Here are some rows, each followed by its group. Rows of different groups can look alike.
[-0.46 -0.69 -0.85 -0.59 -0.16  1.51  1.78 -0.99 -0.63  1.36  0.82  2.79  1.03  0.15  0.16 -0.47  0.15  0.71  0.47 -0.59 -0.94 -0.47 -0.68 -0.83] seed
[-0.2  -0.97 -1.14 -0.1   0.17 -0.22 -0.84 -0.26  0.05  0.94  0.17  0.17 -0.4  -0.25  2.36  1.49  2.83 -0.99 -0.49 -0.1   0.73 -0.09 -0.51 -0.69] flag
[-0.49 -0.76  0.11  0.01 -0.74 -0.86 -0.44  1.7   0.77 -0.05 -0.63 -0.55  0.43  0.26 -0.87 -0.74 -0.71 -0.08  0.01  0.43 -0.64 -0.93 -0.08  0.95] silk
[-0.65  0.91  0.57  0.05  0.55  2.14  0.9  -0.84 -0.46 -0.81 -0.12 -0.75 -1.04  0.07  1.34 -0.44 -0.64 -0.03 -0.23 -0.21 -0.19  3.17  2.02 -0.02] crow
[ 1.13  1.05 -0.02 -0.48 -0.58 -0.22 -0.47 -0.75 -0.46 -0.04  0.8  -0.45 -0.64 -0.1  -0.26 -0.36  0.04  0.77  0.44 -0.27 -0.8   0.08 -0.29 -0.84] goat
[ 0.02 -0.91 -1.18 -0.09  0.67  0.   -0.87 -0.47  0.    0.18  0.95  1.14 -0.23 -0.29  1.    1.69  2.27 -1.08 -0.71 -0.39  3.52  0.84 -0.45 -0.46] flag
[ 0.07 -0.1   0.17  0.11 -0.46 -0.78 -0.56  1.52  0.59 -0.93 -0.61 -0.47 -0.09 -0.05 -0.72 -0.49 -0.23 -0.34  0.28  0.75 -0.47 -1.01 -0.53  1.17] silk
[ 1.31  0.71  0.45 -0.01 -0.54 -0.75 -0.78  1.23  0.88  0.68 -0.56 -0.69 -0.87 -0.4  -1.03 -0.03  0.18 -0.43  0.11  0.75 -0.08 -0.81  0.32  1.12] dust
[ 1.53  1.85  1.54 -0.09 -0.47 -0.58 -1.03 -0.56 -0.21 -0.46  0.17 -0.55 -0.26 -0.05 -0.62 -0.24  0.08  1.83  0.07  0.62 -0.49  0.28 -0.38 -0.91] goat
[ 3.32  1.95  1.15 -0.25 -0.43 -0.63 -0.77 -0.5  -0.34 -0.97  0.03 -0.87 -0.9  -0.2  -0.74 -0.22  0.    1.61  0.53  0.18 -0.58 -0.47 -0.35 -0.6 ] goat
[ 0.16  1.59  1.13 -0.52 -0.63 -0.48 -0.48 -0.5  -0.39 -0.53  0.31 -0.83 -0.97 -0.04  0.36 -0.33 -0.37  1.37  0.46  0.51 -0.34  0.33 -0.53 -0.66] goat
[-0.95 -0.64  1.1   1.16  0.82 -0.43 -1.17 -0.38 -0.19 -0.99 -0.34  2.16  1.5   0.26 -0.95 -0.6  -1.18 -1.16  0.22  1.74  0.91 -0.89 -0.53 -0.32] fox
[-1.11 -0.56  1.13  1.48  0.55 -0.25 -0.97 -0.21 -0.01 -1.2  -0.55  2.55  2.18  0.49 -0.64 -0.67 -1.18 -0.45  0.15  1.3   1.03 -0.57 -0.62 -0.57] fox
[ 0.64 -0.29 -1.13 -0.24 -0.46 -0.72 -0.57  1.57  1.16  2.06 -0.19 -0.49 -0.71 -0.7  -1.1  -0.13  0.14 -0.03 -0.06 -0.25  0.23  0.07  0.14  0.2 ] dust
[-0.76 -1.16 -1.11 -0.42  0.03  0.42  1.69  1.35  0.54 -0.09  0.01 -0.08  0.71 -0.23 -1.06 -0.73 -0.85 -0.68 -0.26 -0.1  -0.85 -1.    0.42  2.32] vine
[-0.19  0.76 -0.1  -0.4  -0.59  0.11 -0.32 -0.95 -0.37  0.32  0.21 -0.23 -0.74  0.3  -0.37 -0.57 -0.39  0.88  0.6  -0.15 -0.75  0.23  0.09 -0.96] goat
[-0.35 -0.12 -0.15 -0.26 -0.24 -0.61  0.01  1.72  0.36 -0.74 -0.31 -0.43  0.24  0.09 -0.65 -0.67 -0.86  0.14  0.32  0.17 -1.09 -0.9  -0.25  1.37] silk
[-0.94 -1.1  -1.1   0.18  0.08  1.16  0.48  1.85  0.33 -0.88 -0.65 -0.83  0.15 -0.25 -0.98 -0.49 -0.55 -0.95 -0.17 -0.18 -0.22 -0.77  1.25  3.34] vine
[ 0.01 -0.8  -1.26  0.24  0.67 -0.28 -0.53 -0.54  0.08  0.52  0.54  0.85 -0.43 -0.41  0.36  1.96  1.98 -1.16 -0.64 -0.37  2.54  0.44 -0.58 -0.76] flag
[ 0.53 -0.34 -0.43 -0.25 -0.49 -0.29 -0.36  1.37  0.98 -0.34 -0.2  -1.05 -0.94 -0.55 -0.88 -0.13  0.17 -0.42 -0.17 -0.22  0.3   0.13  0.61  1.01] dust
[-0.49 -0.98 -1.15 -0.59  0.13  2.1  -0.55 -0.97 -0.8  -0.85  0.47  4.22  1.93  0.56  1.44  0.09  0.    0.39 -0.05  0.02 -0.83 -0.8  -0.69 -0.74] seed
[-0.26 -0.54 -0.34 -0.01 -0.46 -0.86 -0.13  1.32  0.73 -0.12 -0.41 -0.41  0.22  0.19 -1.   -0.79 -0.66  0.18  0.27  0.58 -1.14 -1.14  0.08  1.27] silk
[-0.77  0.72  0.3  -0.2   0.01  1.21  1.19 -0.82 -0.61  0.13 -0.21 -0.93 -0.9   0.27  0.6  -0.45 -0.85  0.21 -0.04 -0.49 -1.11  0.28  1.38 -0.06] crow
[-0.31 -1.09 -0.94 -0.1   0.81 -0.42 -0.76 -0.35  0.45  0.28  0.6  -0.16 -0.57 -0.21  0.59  1.9   1.38 -0.94 -0.6  -0.2   0.63  0.26 -0.55 -0.8 ] flag
[ 1.09  2.18  0.12 -0.47 -0.56 -0.69 -0.02 -0.86 -0.32  0.48  0.29 -0.56 -0.53  0.24  0.26  0.19 -0.24  2.19  0.32  0.03 -0.85  0.07 -0.08 -0.84] goat
[ 0.27 -0.41 -0.89 -0.28 -0.28 -0.64  0.18  1.58  1.09  1.38  0.28 -0.64 -0.7  -0.55 -1.1  -0.2  -0.04 -0.49 -0.23 -0.15  0.4  -0.34  0.54  1.84] dust
[-0.95 -0.13 -0.24  0.37  0.31  0.97 -0.22 -0.98 -0.6   0.03  0.19 -0.86  0.57  0.57  5.08  0.51  0.77 -0.33 -0.22 -0.73 -0.8   0.46 -0.01 -0.62] seed
[ 0.11 -0.92 -1.21  0.24  0.42 -0.1  -0.55 -0.4  -0.05  1.84  0.69  0.93 -0.35 -0.24  2.21  2.22  1.91 -0.94 -0.56 -0.21  0.67  1.93 -0.43 -0.77] flag
[-0.8  -0.42  0.79 -0.37  0.07  2.19  1.69 -0.39 -0.34 -1.16 -0.21 -0.61 -0.33 -0.02 -0.19 -0.68 -0.82 -0.01  0.04 -0.93 -1.25  1.55  2.48  1.32] crow
[-0.57  1.21 -0.22 -0.74 -0.46  0.08  1.3  -0.82 -0.07  1.32  0.35 -0.46 -0.74  0.2   0.69 -0.42 -0.48  0.9   0.55 -0.4  -1.05  0.33  0.18 -0.81] goat
[-1.03 -0.58  1.45  1.28  0.65 -0.74 -1.06  0.09 -0.05 -0.88 -0.33  0.01  1.25  0.9  -0.74 -0.63 -0.84 -0.61  0.24  1.38  0.77 -0.74 -0.73 -0.58] fox
[ 0.65 -0.87 -0.21  0.16 -0.11 -0.68  0.74  1.38  0.49 -1.2  -0.79 -0.73  0.36  0.04 -1.   -0.49 -0.57 -0.72  0.11 -0.03 -0.8  -1.09  0.05  1.98] silk
[-0.79  1.17  0.83  0.01 -0.01  0.25  0.4  -0.46 -0.49 -0.13 -0.53 -1.07 -0.88 -0.01  0.79 -0.24 -1.04 -0.25 -0.24 -0.39 -0.78  0.96  1.17  0.09] crow
[-1.09 -0.14  2.54  1.87  0.48 -0.56 -1.26 -0.42 -0.31 -1.43 -0.61  0.06  1.27  0.72 -0.14 -0.43 -1.22 -0.93  0.36  0.84  2.63 -0.64 -0.41 -0.23] fox
[ 0.5   0.46  0.61 -0.56 -0.39 -0.06  0.05 -0.49 -0.39  1.35  1.22 -0.9  -0.82 -0.16  0.08 -0.36 -0.24  0.8   0.43 -0.51 -0.66  0.7   0.12 -0.66] goat
[ 0.38 -0.04 -0.1   0.1  -0.33 -0.53 -0.15  2.61  0.83  0.64 -0.42 -0.83 -0.79 -0.7  -1.08 -0.15  0.29 -0.68 -0.27  0.16  0.13  0.55  0.36  0.57] dust
[-0.27  0.07 -0.16  0.11  0.56  0.78  0.02 -1.19 -0.74 -0.89  0.23  0.06 -0.19  0.37  2.17  0.37 -0.21  0.25 -0.15 -0.57  0.15  1.25 -0.32 -0.95] seed
[-0.61  0.15 -0.22 -0.34 -0.04  1.41  3.05 -0.43 -0.59 -0.33 -0.08 -0.78 -0.79 -0.16  0.13 -0.46 -0.54  0.11 -0.02 -0.71 -0.96  0.94  1.11  0.19] crow
[ 0.2   1.22  0.   -0.6  -0.59 -0.5   0.21 -0.61 -0.2   0.42  0.41 -0.34 -0.52  0.33  0.65 -0.28 -0.06  1.21  0.57  0.05 -0.61 -0.25 -0.81 -0.76] goat
[-1.08 -0.58  3.2   1.74  0.18 -0.26 -1.08 -0.51 -0.08 -1.22 -0.67  0.17  1.27  0.36 -0.66 -0.53 -1.08 -0.99  0.24  1.26  0.57 -0.67 -0.78 -0.24] fox
[-0.52 -0.32 -0.26 -0.08  0.36  2.17  3.81 -0.71 -0.7  -1.26 -0.27 -0.63 -0.4   0.53  0.87 -0.16 -0.33 -0.14  0.01 -0.85 -1.09  0.22  1.53  0.03] crow
[-0.35 -1.17 -1.12 -0.11  0.54 -0.77 -0.77 -0.38  0.11  0.28  0.71  1.25 -0.14 -0.5  -0.1   1.6   1.2  -0.98 -0.65 -0.36  2.07  0.31 -0.9  -0.78] flag
[-0.11  2.42  0.89 -0.49 -0.78 -0.04  0.49 -0.48 -0.35  0.81  0.68 -0.66 -0.7   0.21 -0.7  -0.59 -0.8   1.88  0.73  0.02 -0.35  0.52  0.27 -0.79] goat
[-0.26 -1.04 -1.32 -0.07  0.23 -0.18 -0.36  0.12  0.15  1.01  0.84  0.87 -0.72 -0.26  0.    2.03  2.03 -1.17 -0.67 -0.25  1.9   0.3  -0.37 -0.67] flag
[ 2.1   0.68 -0.35  0.28 -0.02 -0.99  0.04  1.16  1.04 -0.29 -0.57 -0.93 -1.   -0.65 -0.59  0.54  0.58 -0.67 -0.11 -0.21  0.48 -0.09  0.33  1.03] dust
[-1.07  0.19 -0.22 -0.23  0.18  1.01  1.45 -0.51 -0.4  -0.38 -0.05 -1.   -1.02 -0.33  0.95 -0.51 -0.86 -1.26 -0.11 -0.64 -0.86  3.55  0.78  0.22] crow
[-0.62 -0.54 -0.59 -0.46 -0.05  2.18  0.46 -1.21 -0.89 -0.16  1.44  3.45  0.04  0.27  0.1   0.05 -0.52  0.5  -0.13 -0.22 -0.27  0.48 -0.1  -0.89] seed
[-0.9  -0.6   3.02  1.52  0.41 -0.18 -1.01 -0.64 -0.55 -1.27 -0.68 -0.1   1.55  0.79 -0.14 -0.47 -0.43 -0.61  0.12  0.4   1.01 -0.71 -0.75 -0.09] fox
[-0.39 -0.84 -1.01 -0.33  0.28 -0.29 -0.8  -0.42  0.4   0.82  0.2   0.05 -0.42 -0.46  1.35  1.48  1.48 -0.97 -0.58 -0.23  0.79 -0.01 -0.57 -0.79] flag
[-0.77 -0.22  0.02  0.01 -0.27 -0.97 -0.58  1.56  0.8  -0.66 -0.59 -0.73  0.34  0.18 -1.34 -0.73 -1.05 -0.37  0.4   1.08 -0.09 -1.09 -0.36  1.05] silk
[-0.01 -0.84 -1.32 -0.32  0.63  0.25 -0.69 -0.69 -0.07  1.87  0.52  1.4  -0.52 -0.34  0.64  1.58  1.24 -0.57 -0.53 -0.48  0.85 -0.02 -0.6  -0.93] flag
[-0.35 -0.8  -0.8  -0.15  0.04  0.45  1.61  1.83  0.4  -0.8  -0.3  -0.44  0.38 -0.33 -0.95 -0.85 -0.86 -0.32 -0.34 -0.04 -0.26 -0.82  0.01  1.59] vine
[-0.25 -1.14 -1.15  0.15  0.59 -0.36 -0.73 -0.52  0.19  0.71  0.16  0.89 -0.8  -0.4   0.14  1.37  2.55 -0.81 -0.64 -0.46  2.81  1.16 -0.4  -0.89] flag
[ 1.74  0.18  0.09 -0.73 -0.53 -0.35  0.76 -0.22 -0.25  0.41  0.22 -0.56 -0.42 -0.07 -0.44 -0.4   0.28  1.06  0.5  -0.05 -0.7  -0.82 -0.24 -0.57] goat
[-0.5  -0.08  2.28  0.16 -0.34 -0.64 -0.45  1.61  0.87  0.22 -0.48 -0.5   0.99 -0.08 -1.2  -0.76 -0.42 -0.67  0.24  0.52 -0.39 -1.03 -0.28  0.73] silk
[ 0.45  2.   -0.12 -0.8  -0.6  -0.34 -0.65 -0.27 -0.17  0.26  0.94 -0.05 -0.04  0.23 -0.32 -0.22  0.2   1.32  0.35  0.01 -0.69 -0.48 -0.56 -0.77] goat
[ 1.08  0.54  0.13 -0.17  0.18  0.68 -0.62 -1.34 -0.89 -0.63  0.28  0.86 -0.5  -0.01  0.5   0.57  1.38  0.88  0.07 -0.38 -0.01  0.37  0.21 -1.04] seed
[ 0.98 -0.51 -0.75  0.14  0.19 -0.82 -0.73  1.5   0.58 -0.77 -0.44 -0.73 -1.04 -0.64 -0.96  0.51  0.27 -0.97 -0.5  -0.05  0.8  -0.21  0.46  1.35] dust
[-0.29 -1.14 -1.02  0.12  0.7  -0.28 -0.63 -0.5  -0.22  1.52  0.57  1.17 -0.26 -0.33  1.39  1.13  2.6  -0.72 -0.6  -0.45  0.79  0.93 -0.21 -0.83] flag
[-0.55 -0.24 -0.28 -0.17 -0.11 -0.69  0.52  1.34  0.95  1.07 -0.09 -0.98 -1.03 -0.39 -0.97 -0.54 -0.6  -1.07 -0.24  0.31  0.87 -0.17  0.99  1.49] dust
[-0.5   0.25  0.39 -0.11  0.35  1.32  2.75 -0.41 -0.41 -0.85 -0.31 -1.06 -1.   -0.15  1.2  -0.04 -0.09 -0.16 -0.15 -0.4  -0.99  1.47  1.91  0.73] crow
[-1.03 -0.41  1.27  0.69  0.73 -0.41 -1.17 -1.02 -0.37 -1.21 -0.69  0.32  2.18  0.88 -0.19 -0.63 -1.01  0.28  0.19  1.34  1.1  -0.68 -0.74 -0.52] fox
[-0.39 -0.92  0.38 -0.1  -0.42 -0.73  0.5   2.06  0.63 -0.86 -0.76 -0.55  1.67  0.09 -0.32 -0.33 -0.34 -0.74  0.01 -0.16 -0.71 -1.08 -0.14  1.84] silk
[-0.63 -0.96 -0.08 -0.36 -0.46 -0.54  0.4   2.31  0.78  0.35 -0.27 -0.65 -0.34 -0.25 -0.71 -0.67 -0.54 -0.42  0.45  0.26 -0.59 -0.87 -0.03  0.77] silk
[-1.22 -0.82  1.2   1.02  0.75  0.14 -0.73 -0.68 -0.22 -1.17  0.06  0.38  2.    0.38 -0.54 -0.56 -1.15 -0.51  0.25  0.17  0.67 -0.54 -0.37 -0.54] fox
[-0.58 -0.09 -0.17 -0.47 -0.6  -0.39 -0.17 -0.68  0.01  3.63  0.92  0.2  -0.28  0.52  1.17 -0.16  0.26  0.98  0.09 -0.45 -1.16 -0.52 -0.33 -0.94] seed
[-0.6  -0.22  0.12  0.11 -0.13 -0.35 -0.46  1.83  0.98  0.56 -0.68 -0.93 -0.55 -0.23 -0.82 -0.74 -1.03 -0.77 -0.16 -0.07 -0.32 -0.39  0.62  1.72] vine
[-0.13 -0.26 -0.84 -0.2  -0.4  -0.59  0.02  2.33  1.24  0.01 -0.3  -0.83 -0.93 -0.52 -0.72 -0.07 -0.57 -0.7  -0.17  0.07  0.16 -0.24  0.62  0.98] dust
[-0.28 -1.02 -0.67 -0.01 -0.22 -0.35  0.14  1.58  0.85 -0.15 -0.45  0.2   1.01 -0.21 -1.16 -0.74 -0.81 -0.24  0.07  0.55 -0.7  -0.95 -0.19  1.11] silk
[ 2.15  0.16 -0.75 -0.53 -0.07  0.44  0.23 -1.2  -0.78  0.07  0.36  0.14 -0.1   0.08  0.54  0.49  1.89  0.76 -0.06 -0.38 -0.65  0.49 -0.04 -1.05] seed
[-0.16 -1.13 -1.05  0.07  0.21 -0.24 -0.18 -0.34  0.09  0.6   0.55  0.75 -0.4  -0.35  0.68  1.29  1.08 -1.01 -0.62 -0.11  1.22  0.01 -0.31 -0.76] flag
[ 2.42  0.67 -0.36 -0.47 -0.58 -0.7  -0.66 -0.37 -0.23 -0.2  -0.26 -0.43 -0.34 -0.18 -0.15  0.12  0.94  0.98  0.36 -0.38 -0.75 -0.22 -0.82 -0.71] goat
[-0.09  2.31 -0.7  -0.52 -0.35 -0.05 -0.12 -0.31 -0.38  1.08  0.52  0.15 -0.31  0.36 -0.32 -0.16 -0.23  2.4   0.66 -0.67 -1.15 -0.48 -0.35 -0.42] goat
[-0.82 -0.18  0.03 -0.16 -0.3   0.6   3.29 -0.7  -0.47 -0.6  -0.07 -1.09 -0.76 -0.23 -0.42 -0.46 -0.55 -0.6  -0.07 -0.47 -0.69  1.15  1.66  0.74] crow
[-0.81 -1.2  -1.21 -0.03  0.14  0.78  2.47  1.05  0.2  -0.86 -0.14  0.37  0.01 -0.13 -1.21 -0.92 -0.95 -0.77 -0.1   0.01 -0.37 -0.1   1.23  2.1 ] vine
[-0.59 -0.38 -0.85 -0.53  0.45  1.82  1.85 -0.99 -0.83 -0.39  0.87  2.56 -0.22 -0.23 -0.71 -0.37 -0.05  0.3  -0.03 -0.33 -0.45  0.56  1.19 -0.88] seed
Which 5 groups are nearest to each row below, nearest first, going by the distance to the group's nearest row?
[-1.16 -0.1   3.07  0.72  0.44 -0.32 -0.98 -0.44 -0.29 -1.19 -0.33  0.    2.06  0.53  0.19 -0.73 -0.7  -0.64  0.21  0.85  0.72 -0.74 -0.38 -0.42] -> fox silk goat crow seed
[ 0.93  1.04 -0.19 -0.61 -0.62 -0.5  -0.71  0.38 -0.11  0.54  0.17  0.19 -0.27 -0.01 -0.93 -0.5  -0.61  0.48  0.55  0.36 -0.46 -0.58 -0.53 -0.46] -> goat dust silk seed vine
[-0.56  0.07  0.14 -0.09  0.24  1.61  1.05 -0.55 -0.37 -0.98 -0.18 -1.11 -0.54 -0.12  1.7  -0.18 -0.3   0.24 -0.39 -0.85 -0.86  0.95  1.43  0.37] -> crow seed goat dust vine
Which 5 groups are nearest to each row below, nearest first, going by the average distance to the group's rows?
[ 2.77  3.07  0.38 -0.49 -0.41 -0.66 -0.74 -0.78 -0.25 -0.58 -0.13  0.11 -0.22  0.12 -0.86 -0.13  0.1   1.68  0.61  0.28 -0.81 -0.73 -0.55 -0.46] -> goat dust silk seed fox
[-1.04 -0.02  0.05  0.06  0.33  1.15  1.63 -0.23 -0.58 -0.74 -0.15 -0.8  -0.81  0.15  0.36 -0.35 -0.54 -0.8  -0.39 -0.67 -0.58  4.18  1.93  0.95] -> crow vine dust goat seed
[ 0.84 -0.04 -0.31 -0.02 -0.19 -0.21  0.55  2.16  0.99 -0.44 -0.55 -0.94 -0.96 -0.46 -0.98  0.48  0.4  -0.65 -0.44 -0.41  0.14 -0.89  0.59  2.07] -> dust silk vine goat crow
[ 0.95  0.74 -0.43 -0.67 -0.41 -0.44 -0.65 -0.39 -0.3   0.33  0.85 -0.5  -0.89 -0.45 -0.63 -0.3   0.16  1.05  0.38  0.56 -0.27  0.49 -0.1  -0.98] -> goat dust silk seed flag
[ 0.68 -0.1  -0.39 -0.32  0.5   1.4  -0.21 -0.98 -0.75 -1.1   0.08  0.24 -0.34 -0.05  2.24  0.76  0.96  0.51 -0.22 -0.36 -0.67  0.13  0.17 -0.49] -> seed goat flag crow dust
[-0.85  0.2   0.55  0.09  0.28  0.55  0.41 -0.92 -0.48 -0.67 -0.05 -0.69 -0.81  0.09  1.28 -0.33 -1.11 -0.02 -0.34 -0.57 -0.81  3.85  0.67  0.15] -> crow goat seed dust vine
[-0.94 -0.07  1.93  1.22  0.78 -0.87 -0.8  -0.78 -0.34 -1.32 -0.64  0.78  1.91  0.23 -0.87 -0.38 -1.17 -0.24  0.23  0.57  1.6  -0.11 -0.67 -0.22] -> fox silk goat dust vine
Which 5 groups are nearest to each row below, nearest first, going by the distance to the centre of the group?
[-0.73 -0.19  0.41 -0.24  0.08  1.39  3.3  -0.67 -0.55 -0.82 -0.21 -0.85 -0.88 -0.17  1.59  0.02 -0.69 -0.72 -0.25 -0.84 -0.95  1.09  1.89  1.1 ] -> crow vine seed goat dust
[ 2.3   1.21  0.61 -0.32 -0.56 -0.68 -0.36 -0.86 -0.37  2.01  0.14 -0.74 -1.19 -0.24 -0.57 -0.12  0.01  0.72  0.37 -0.57  0.7   3.47  0.04 -0.86] -> goat dust seed crow flag
[-0.96 -0.13  1.77  0.77  0.28 -0.46 -0.8  -0.59 -0.2  -0.42 -0.55  0.02  0.37  0.46 -0.62 -0.82 -0.91 -0.64  0.48  0.96  0.86 -0.47 -0.25 -0.13] -> fox silk goat dust seed
Which 4 groups are nearest to each row below, nearest first, going by the average distance to the group's rows?
[ 0.26 -1.18 -1.02 -0.08  0.33 -0.43 -1.02  0.33  0.12  0.86  0.01 -0.1  -0.35 -0.31 -0.34  1.13  1.06 -1.08 -0.77 -0.42  1.99 -0.17 -0.55 -0.41] -> flag dust silk goat
[ 0.05  2.51  0.82 -0.63 -0.6   0.18 -0.2   0.07  0.25  2.27  0.18 -0.5  -1.01 -0.15 -0.37 -0.4   0.21  1.38  0.13 -0.39 -0.94 -0.29  0.38 -0.03] -> goat dust silk crow
[-0.51 -0.8  -1.01 -0.39  0.18  0.06 -0.69 -0.3   0.08  2.86  0.58  3.9   0.16 -0.38  0.38  1.07  2.11 -0.77 -0.58 -0.64  0.51  0.75 -0.69 -0.8 ] -> flag seed dust goat
[-0.09 -0.72 -1.17 -0.09  0.42 -0.33 -0.55 -0.61  0.31  0.25  0.77 -0.06 -0.69 -0.43 -0.61  1.61  1.22 -1.12 -0.46 -0.44  1.07  1.73 -0.31 -0.75] -> flag dust goat seed
Which 4 groups are nearest to each row below, nearest first, going by the distance to the group's nearest row?
[-0.2   0.09  0.06 -0.45  0.    0.62 -0.61 -1.16 -0.73 -0.38  0.37  0.72  0.77  0.57  1.31 -0.02  0.43  0.29  0.38  0.46 -0.1  -0.52 -0.7  -0.95] -> seed goat flag fox
[ 0.22 -0.22  1.08  0.55 -0.34 -0.96 -0.08  1.13  0.29 -0.84 -0.49 -0.21  0.33  0.15 -0.92 -0.42 -0.91  0.    0.49  0.62  0.08 -1.09 -0.48  0.61] -> silk fox dust vine
